a = [ -6   1   8   0   1  -2   9 -37 109  70  10   0  -1]
Which number is the entry just left of -37?
A: 9
The entry just left of 9: -2
